0: [312,680,506,343,451,443,403,401,554,520,574,412,491,429,622,634,500,571,
 645,357,393,512,459,247,581,376,384,517,737,563,402,502]
1: [642,579,561,499,634,790,524,606,663,495,519,595,600,402,425,593,412,280,
 463,541,593,528,681,598,426,502,531,510,400,463,579,433]
2: [261,611,484,369,555,317,473,613,433,562,690,502,423,609,695,542,691,640,
 629,472,381,599,403,520,677,701,264,521,855,631,336,521]
3: [403,628,659,514,690,523,266,787,454,510,581,524,650,205,359,437,505,576,
 353,433,395,528,397,436,434,339,616,403,495,328,565,515]
4: [517,516,446,680,515,528,534,501,372,488,571,409,610,505,457,396,416,659,
 366,564,429,463,364,251,645,545,553,380,312,523,661,358]
5: [545,255,361,517,655,653,540,621,791,499,459,589,669,348,407,474,535,508,
 572,484,638,377,443,523,296,480,326,365,636,567,654,432]
6: [469,337,409,453,501,647,350,428,553,569,622,574,719,283,524,508,548,554,
 616,553,469,557,469,365,194,389,405,375,736,726,437,322]
7: [690,550,814,407,386,623,496,289,639,341,562,477,576,504,546,457,354,362,
 337,335,556,651,677,425,385,354,527,553,320,448,240,528]
8: [583,596,563,306,485,513,388,415,610,573,546,569,570,301,480,628,394,370,
 240,566,563,553,389,652,500,527,516,472,397,451,398,422]
9: [810,528,685,508,395,599,584,304,737,460,660,397,518,371,522,555,264,405,
 364,475,616,736,604,460,358,280,555,556,414,357,299,486]
10: [472,811,384,436,720,694,491,516,618,595,622,534,308,563,496,538,579,516,
 484,576,604,361,449,542,649,598,529,389,645,596,456,549]
11: [432,359,548,657,545,338,454,444,736,524,347,571,592,449,365,548,594,497,
 500,420,349,608,392,479,397,598,438,508,361,478,566,453]
12: [376,497,744,397,398,412,571,329,560,652,267,648,382,591,670,588,659,563,
 571,425,342,565,150,565,512,615,423,707,633,568,434,555]
13: [533,644,717,644,699,742,632,393,597,496,377,554,626,420,527,505,541,332,
 510,457,476,564,319,398,329,505,531,574,356,440,629,537]
14: [383,545,679,502,623,524,538,550,491,409,484,441,314,649,580,403,649,477,
 568,656,375,736,572,689,562,593,602,629,723,589,258,633]
15: [412,725,818,500,453,372,492,337,484,407,427,285,262,723,634,452,574,453,
 652,466,486,404,494,461,460,286,791,488,561,356,342,609]
16: [467,467,470,435,449,305,476,453,714,752,268,472,495,428,476,784,389,449,
 471,302,631,298,477,473,466,414,548,402,405,271,303,575]
17: [600,313,294,552,381,409,596,439,517,508,470,613,509,467,509,506,546,472,
 476,609,527,635,522,605,494,661,317,637,277,597,505,462]
18: [543,502,568,515,692,515,651,340,507,352,442,425,581,690,405,363,601,525,
 224,633,396,647,730,623,523,687,498,591,473,670,261,299]
19: [401,513,561,733,596,597,725,377,529,448,327,468,499,497,406,586,383,511,
 515,320,451,562,425,382,450,363,588,659,504,227,496,555]
20: [416,435,489,650,485,470,600,301,630,462,312,453,420,364,508,596,585,561,
 677,479,633,384,435,525,374,405,560,505,524,540,445,632]

[492,756,452,739,600,584,601,648,632,379,579,420,352,457,392,592,521,582,
 628,512,572,506,647,423,485,588,484,467,664,516,545,352] -> 10
[548,476,431,465,310,256,476,557,263,544,542,497,427,550,444,631,575,494,
 587,535,514,365,419,514,612,592,452,625,405,706,615,542] -> 17
[525,561,628,559,592,549,491,444,696,646,458,571,556,499,593,358,539,484,
 557,520,577,404,278,630,381,376,627,369,459,454,327,585] -> 20
[600,440,531,471,309,423,441,328,385,439,451,510,446,474,617,378,529,595,
 603,562,430,686,323,527,484,397,524,440,468,414,368,706] -> 20
[506,400,434,411,349,533,321,325,342,498,610,388,539,324,466,702,373,194,
 606,550,517,475,690,706,498,433,449,375,527,398,428,578] -> 8
[345,491,567,282,557,450,478,408,226,509,496,557,248,763,610,333,577,556,
 395,580,339,697,429,583,669,657,562,697,467,438,490,679] -> 14
[616,569,613,648,527,355,540,562,441,350,521,396,418,720,594,426,516,454,
 558,443,429,556,650,555,516,466,688,545,364,474,497,444] -> 15
[606,704,757,455,438,564,341,283,275,410,578,509,604,387,572,551,405,347,
 261,453,526,746,354,620,672,546,585,711,351,691,617,597] -> 8
[538,587,398,425,484,228,399,830,538,578,654,462,444,588,462,431,495,638,
 445,494,499,419,383,495,700,566,662,453,438,411,557,442] -> 4
[522,476,763,689,498,544,506,574,456,347,469,394,431,465,477,413,468,597,
 550,330,448,483,561,341,545,257,715,490,493,295,538,683] -> 19
[338,620,316,368,502,438,551,635,458,501,713,337,448,450,574,430,461,599,
 676,541,514,662,596,444,633,439,510,458,572,362,483,606] -> 0
[569,629,586,431,494,590,514,375,598,498,471,480,602,434,476,397,524,418,
 619,652,564,465,553,397,467,407,603,308,573,402,575,386] -> 1
[457,451,440,423,410,346,213,930,279,573,657,543,412,350,513,391,439,708,
 566,546,326,594,525,331,583,347,589,341,666,467,526,550] -> 3
[443,604,419,580,574,515,545,352,451,381,513,327,619,581,301,609,578,382,
 418,496,604,419,834,425,439,560,480,481,487,587,481,292] -> 18
[419,517,213,638,381,414,569,440,474,475,454,364,575,342,349,678,423,494,
 463,522,641,382,636,422,502,501,406,375,580,487,260,340] -> 20
[514,619,582,378,487,469,462,302,479,534,460,308,473,567,482,477,428,295,
 571,407,598,452,683,528,404,556,624,487,567,355,336,511] -> 15
[728,209,405,347,528,739,528,303,537,533,322,648,440,673,582,379,631,367,
 429,606,682,321,312,875,541,734,313,519,456,624,640,584] -> 17
[491,421,505,236,576,509,447,541,430,555,442,682,415,708,620,462,620,385,
 621,627,401,464,501,574,553,529,530,502,622,521,470,573] -> 14
[564,434,541,440,429,133,492,564,649,724,344,531,411,500,362,797,299,414,
 435,286,600,429,541,424,458,443,409,420,335,206,315,490] -> 16
[580,545,565,586,482,327,515,485,470,433,509,455,441,757,498,456,378,557,
 392,538,600,384,556,462,564,489,510,566,365,516,616,461] -> 4
[440,509,339,365,360,456,489,282,376,491,461,304,430,486,462,538,481,397,
 552,649,614,298,622,564,549,591,599,420,640,559,538,445] -> 20
[415,466,307,652,673,547,583,433,613,374,379,425,701,502,408,465,661,625,
 453,488,417,660,563,309,540,530,267,560,581,573,539,226] -> 11
[632,559,633,485,439,231,424,678,780,549,204,558,200,549,395,653,563,299,
 506,617,395,527,768,702,436,771,468,413,449,335,475,365] -> 11
[311,732,496,273,638,617,386,722,403,559,686,470,484,643,565,543,404,384,
 633,398,478,334,649,515,656,508,615,415,828,519,515,555] -> 10
[542,308,508,324,362,471,322,521,444,493,439,623,377,684,594,385,585,469,
 490,475,357,389,562,533,552,488,548,510,707,626,527,551] -> 14
